In the data rows, zero lies at 7.5, halfway between 7 and 8.
Here are some points:
[15 11 12  4  7  3  7  9  4  9  4 11  7 10  8  3  5  3  9  7  5  6 11 13]
[13  7  6 10  5  8  7  9  8 10 12  8  8  4  7  6  0  6 15 10  7  7  6  6]
[ 3  9  5  5  8  8  6  5  9  5  6  8  7  9  7  8  8  8  6  8 11  8  9  6]
[ 3  7  7  7  8  9  8  8  7  4  8  5  8  7 11 12 11  7  7  8  4  8  6  5]
[ 7  6 11 11  5 10  8  9  5 11  6  8  9  7 10 10 12  9  3  4  1  5  7 11]
[14  9  6  6  8  3  5  6  7  8  9 11  7  7  3  1  0  8 13  8 12  8  9  5]
[ 1  4  3 12 10  9 10  7  9  4 14  4  8  5  8 13  9 13  6  8  9  6  4  0]
[ 2  4  5 10  8 10  9  5 10  5 11  3 10  3  6 12  6  8 11 10  9 11  5  0]
[12  5 11 12  2 14 10 13  5 15 10  6  9  5 12  9  7  5 14  7  0  3  6 13]
[ 2  8  3  7 11  6  4  3  8  0 10  5  8  8  7  7  6 10  6 10 11  9  7  1]
[ 5  8  3  4 10  5  5  5  7  1  9  6  8  8  6  4  7 11  8  9 12  9  8  2]
[ 0  6  4  7 11  7  7  3  9  3  7  4  9  7  5  9 11 10  5  8 12 11  7  1]
[12  6  9  7  7  3  8  7  5  7  5  8  7 10  4  2  5 10  6  7  9  7  8 11]
[12  7 10 12  3 13  8 13  6 15  9  8  9  5 10  9  7  5 12  6  1  5  6 11]
[ 4  5  1 10  9 10  7  6 13  6 13  5  6  6  9 13  3  8 12 11  9  8  5  1]
[11  8 10  4  8  5  4  6  8  6  5 10  8 10  6  4  6  4  7  8  9  6  9 10]
[ 5  7  7 12  5 13  9 11  6 12  8  6  8  7 11 10 14 11  4  2  3  5  6 11]
[ 5  5  8 12  8  9 12  8  9  5 10  4  7  3 11 14 11 10  5  8  8 10  5  3]
[15  9  7  5 10  0  7  3  8  7  7 13  8  6  1  1  0  7  9  8 14  8 10  6]
[15 11 11  5  8  3  7  7  4 11  0 14  8  8  5  2  7  6  3  5  7  5 12 15]
[ 3 10  6  7  8 11  6  9  7  4  6  5  8 10 13 11 15  9  2  4  3  5  7  9]
[13 11 10  4  6  5  6  6  6 11  3 11  6 12  7  0  6  7  7  6  9  7 10 14]
[ 7  4  8 10  4 11  8 11  9 10 10  4  8  4 11  9  6  6 14 10  7 10  6  7]
[ 0  8  5  7  8 12  7  8  7  4  7  4  9  8 11 11 15 11  4  7  5  7  5  6]
[ 8  7  8  8  5 10 10 10  5  7 14  9  9  4  8 11  3  6 15  9  5  5  5  5]
[ 1  6  8 10  8 11 10  7  8  8  7  4 10  5  8 13 13  8  6  7  6  9  6  5]
[10 10  8  6  7  6  7  8  6 11  4 12  5 11  8  7  9  4  4  4  6  8 12 15]
[ 7  7 10 10  3 15  9 11  8 15  8  8  7  6 12 12  7  3 13  8  1  6  7 12]
[ 6  7  9  6  6  8  8  9  5 10  7  9  8  9  6  6 10  9  7  6  9  5  8  8]
[10  8  7  7  7  5  8  6  8  9  8 11  5  9  7  7  3  4  8  7  8  9 10 11]
[ 2  6  4  7  7  6  8  5  6  4 12  5  6  5  6  4  5 12 10  9 14  8  7  2]
[11  8 10 11  4 12  8 10  5 11  8  7  8  7 12  9  6  4 11  8  0  5  6 13]
[11  6 11 10  4 12  9 11  7 12 10  6  8  5 12 12  6  3 14  9  0  7  5  9]
[ 8  6 11  8  7  7  9  9  7  8  5  8  8  6  7 11 11  6  4  7  5  8  7  9]
[13  8  5  9  9  6  9  5 10  7 13 10  7  4  5  7  0  7 15 12 10 10  7  2]
[ 8  6 10 11  6 11  8 10  8 11  8  6  8  6 10 11  7  3 12 10  2  8  5 10]
[ 3  9  6 11 10 12  8 10  9  5 11  4 10  4 10 11  9  8 10 10  6  8  4  2]
[ 7 14 10  1 10  4  7  8  1  4  2 12  8 14  6  5 15  7  0  3  8  3 10 12]
[12 10  7  3  9  2  8  6  5  4 13 11  7  6  3  3  0  6 14 10 13  6  8  4]
[ 4 10  6  4  9  8  5  7  6  4  4  7  8 12  8  6 14 11  3  6  8  8  8  8]
[ 1 10  9  7  8 12  9 11  3  5  8  7  9  8 11 13 15  7  4  4  3  4  6  8]
[14  8  9  9  5  7  9  8  5 13  7 11  6  9  6  3  5  9  8  4  6  5  9 13]
[ 4  9  5  7 11  6  5  5  6  1  8  6  8  9  8  7  8  9  5  9  8  8  7  4]
[ 2  4  5  9  7  9  9  7  9  7 15  5  8  4  5  9  4 10 14 10 11  7  4  0]
[ 0 10  9  8  8 14  9 12  3  6  7  6  9  8 12 15 15  8  2  4  2  4  6  8]
[ 6  5  6 12  5 13 10  9  8 11 11  5  8  6  9 10 10 11  7  4  4  6  5  8]
[ 3  6  4 10  7 10  9  8 10  8 12  6  6  6 10 14  6  6  9  8  6 10  6  6]
[ 4  8  3  6 11  5  5  4 10  3  7  7 10  8  4  8  7 10  6  9 12  9  9  1]
[15  5  9  5  6  2  7  4  9  8  8 10  7  6  1  2  0  8 13 12 12  9  7  6]
[ 3  5  3 10  8  8  8  5 10  5 14  6  6  5  9 13  3  7 10  9  9 11  6  2]
[ 3  2  6  9  8  8  9  5 11  6 14  6  8  3  6 13  6  9 11  9 11  9  5  0]
[ 7  5  9  9  5 10  9  9  7 12 13  8  8  5  6  8  4  8 14  9  8  5  6  7]
[11  7 12  8  6  4  9  8  7 11  4  8  7  8  5  2  5  9  7  7  9  8  9 11]
[ 1  5  2 11  9 11  8  6 12  5 12  3 11  4  7 15  8 10 10 11  8  9  4  0]
[ 9  7  9  6  9  3  8  7  8  5  6  9  7  7  4  8  7  6  6  9 10  9  8  5]
[14  8  9  9  7  7  8 12  7 11  8 11  8  4  9  9  6  3 10  8  2  4  6 11]
[ 3  7  7  8  8 10  8  8  8  5 10  3  8  7 11 13 11  7  8  8  5  9  6  4]
[11  6 11  8  7  6  9  8  8  9  6  9  8  6  5  9  6  5  8  9  6  9  7  8]
[ 9  7 11  9  6 10  9  9  5 12  4  7 10  6  7  8 10  5  8  6  3  7  8 11]
[ 6  7  4  9  9  7  6  5  8  2 13  5  8  5  8  7  2  8 11 11  8  8  6  3]
[ 5  8  5  7  8  9  7  7  7  4 10  6  9  6  8  7  9 10  9  9  8  8  6  4]
[ 7  8  5  5 11  1  5  2  8  2  7  9  7  8  2  2  3 11  7  8 14  8  9  4]
[ 4  5  8 10  5 12  9 10  7 11 12  6  8  5  7 10  8  8 12  8  6  5  5  6]
Then 40 other points, each followed by its number:
[ 8  8  5  7 10  5  6  6  8  6  6  8 10  8  4  7  6  9  8  8 10  8 10  4] 0
[ 2  6  6  6 12  3  7  4 10  0  8  6  7  6  3  9  8  9  4  9 13 11  7  0] 1
[ 6  3  7  9  6  9  8  8  9  7 12  3  7  4  9  9  5  7 14 11 10 10  5  4] 2
[ 9  8  4  5 12  2  5  3 10  4  7  9 10 10  2  5  2 10  9 10 15  9 10  2] 3
[ 8  7  4  5  9  2  6  3 10  5  9 10  5  9  5  5  1  7  8  9 13 11 10  6] 4
[15  9 13  7  7  1 10  8  5 10  2 12  6  9  7  3  5  7  4  6  8  8 10 14] 5
[ 7  7  6  4 12  1  6  4  9  3  8  9  7  8  3  5  7  9  5  7 15  9 10  2] 6
[ 5  6  8  7  7 10  5  8 10  5  9  6  8  7  9 11  9  5  8  9  6  7  5  6] 7
[14 10 10  6  5  4  8 10  6 10  3 12  5  8  8  5  8  5  5  7  7  7 10 14] 8
[ 9  5 11 10  5 11 10  9  7 13  7  7 10  5  8 10  8  5 11  8  2  8  7 10] 9
[ 1  8 10 10  8  9  8  8  7  7  1  4  8 10  8  6 15 13  0  4  8  7  8 11] 10
[ 2  7  7 13  5 15 10 11  7 11  8  4  8  7 12 12 15 11  3  2  3  5  5  9] 11
[10  2  8 10  5  6 11  6  9  8 12  6  8  2  5  7  0  9 13 12  8 10  5  3] 12
[ 3  9  5  3 13  0  6  3  9  0  4  8  8  9  2  6 10 11  0  8 15 11  9  2] 13
[10  5 10  8  8  6 10  8  7  9  8  7  8  7  6  7  8  8  6  7  7  7  6  9] 14
[11 11 10  4  7  7  6  8  4  9  2 10  7 12  8  3 11  8  4  5  5  6 10 15] 15
[11  8  9  6  5  9  6  8  7 11  8  8  9  8  6  5  3  3 13  8  5  5  8 10] 16
[ 9  9  8  4  9  3  7  7  7  6  4  9  5 11  8  5 10  6  1  6  9  7  9 12] 17
[ 6 10  8  5  9  6  7  7  6  8  3 11  6 12 10  8 12  5  0  4  6  8 12 14] 18
[12 10  6  6  8  7  7  7  9  9  5 10  6 11  8  6  5  7  8  7  7  6 10 11] 19
[11  5  5 10  6  8  9  6  9 10 13  8  7  6  5  5  0 11 12  7 10  8  6  5] 20
[15 13 10  7  8  6  8  9  5 12  3 13  6 10  7  5  8  5  6  6  4  7 11 14] 21
[ 8  8 11  9  7  9  7 10  6 10  4  7  8  9  9  9 11  4  7  7  3  7  7 12] 22
[ 9  5  9 13  4 13 11 12  8 14  7  4  9  5 10  9  9  8  8  7  2  6  5 11] 23
[14  8 10  8  6  7  7  7  6 12  2 10  9 10  9  5  6  5  7  8  4  6 11 15] 24
[ 3  6  3  9  8  8  6  6 11  5 12  7  5  4  6 11  4  7 12 10  9  9  5  2] 25
[ 8  9  6  5  8  6  6  6  8  6  7  7  8  9  8  6  6  8  7  8 12  8 11  7] 26
[11  6  8  9  4  8  6  9  7 11  7  9  6  8  6  4  3  7 11  8  6  5  7 12] 27
[ 7 11  5  4 11  1  6  4  7  4  5 12  5 12  6  5  7  7  2  5 12  9 13 10] 28
[ 3  8  3  7 13  5  5  6 11  0 10  7  8  5  7 10  9 10  4 10 11  8  4  0] 29
[ 6  6  9 12  3 15  9 12  7 14  9  4  9  7 12 10 12  8  8  6  1  4  6 10] 30
[ 5  5  8 10  7  7 10  7  7  7  7  5  8  5  7  8 10 10  5  8  7  9  7  6] 31
[ 8  8  9  5  8  5  6  7  7  7  3  7  7 11  8  3  9  7  6  7 11  9 10 11] 32
[ 5  7  9 10  7 11 10  8  6 11  5  6  9  6  8 11 12  6  7  6  4  8  8  8] 33
[12 12  6  4  9  5  5  6  8  8  2 12  5 14  7  4  7  7  5  5  8  6 12 13] 34
[ 5  6  7  7  5 11  9  7  9  8 11  7  7  8  9 10  5 10 10  6  8  6  7  7] 35
[15  6 12 11  4  6 11 10  7 11  6  9  6  5 10  9  6  6  7  8  5  8  7 11] 36
[ 5  9  7  7 10  9  6  8  8  6  4  4  7 10 11  7 14  7  1  5  6  8  9  8] 37
[ 8 11  3  3 12  2  3  4  7  0  8  9  6 11  7  3  5 10  4  7 12  7 10  5] 38
[ 7 10 10  6  9  6  7  7  4  9  1  9  9  9  6  5 12  7  3  5  7  8 11 12] 39
Which two of these numbered points are nearest to each point below, ignoring the 3 directions in which the first points spread most? Their numbers follow each, nearest first.
[10  5  7  9  4  8  6  8  9  9 10  8  6  6  6  5  1  8 13 10  7  6  6  9] > 27 15
[10  8  6  8  7  7  8  7  7  9  8  9  7  9  6  4  7 11  5  4  9  6  9 10] > 20 11
[15  6 11  9  4  5 10  8  7 10  7  9  6  7 10  5  1  6 10  8  6  9  9 12] > 5 36
[ 6 10  7  5  9  6  4  8  8  7  3 11  4 11  7  7 12  7  2  5  8  6  9 11] > 25 4
[ 7  7 10 11  4 13  9 10  7 14  9  6  8  6 12 10  9  7 11  7  2  7  5 11] > 15 30
[15 11 10  5  8  8  7  8  9 11  3 11  7 11  7  3  5  5  9  8  5  7  9 12] > 19 15
[ 8  7  7  5  7  5  6  6  9  5  9  8  6  7  4  2  4  9  9 10 14  8  7  6] > 2 15
[15  8 12  3  6  4  4  8  7  9  4 12  7 10  6  2  3  2  9  8  7  5  9 14] > 7 16
[ 0  6  9  9  6 12  8 11  7  8  5  3  8  8 13 12 15  8  4  6  6  9  7 10] > 32 2
[14 10 10  5  7  6  4  9  3 12  5 13  7  9  7  4  5  3 11  7  5  3 10 15] > 16 25
[ 5  7  4  7  8  7  5  6 10  7  9  9  5  7  6  9  6  7  9  8  9  8  6  5] > 25 4
[ 4  8  4 12  9 11 10  7 10  6 13  6  7  4  9 14  8  8  9 10  7 11  4  1] > 21 8
[ 1  5  8 10  5 14  9 10  9  8  8  2  8  6 13 12 13  8  7  8  5 10  5  8] > 32 2
[ 3  9  4  4 13  2  6  1  8  1  5  7  8  9  2  4  9 10  3  7 15 11 10  2] > 33 39
[ 4  8  7 11  6 13  7 11  8  9  8  5  9  6 10 12 13  8  7  6  3  7  6  6] > 0 15
[ 6  5  6 10  9  5 11  7 10  2 11  4  7  4  8 11  6 11  5 10 12 11  6  0] > 36 5
[11  8  9  4  8  5  4  7  8  6  6 10  8  8  5  5  5  4  9  8  9  6  9  9] > 7 16
[ 3  9  3  6 11  4  4  5  8  0  8  7  8  8  4  6  8 12  5  8 13  9  8  0] > 0 15
[ 1  4  8 10  8 11  9  9  9  9 10  6  8  5 10 15 14  9  5  5  6  7  5  4] > 6 13
[ 7  7  8 10  7 12  8 12  9  9  9  7  8  4 11 14 11  5  7  8  1  6  3  8] > 29 7
[ 1  5  9 10  6 10 11  9  8  7  7  3  9  6  9 12 15 10  3  7  5  8  5  7] > 31 12
[ 6  9  3  4 13  2  4  3  9  2  4  8 10 12  2  5  7 11  4  9 13  8 10  2] > 3 0
[ 7  7 10  9  7 10  7 10  7 10  6  6  8  9 10 10 11  5  8  8  3  8  6 10] > 22 7
[13  6  9 10  5 11  7 11  8 12  9  4  7  5 11  7  5  3 10  7  2  8  7 10] > 37 17
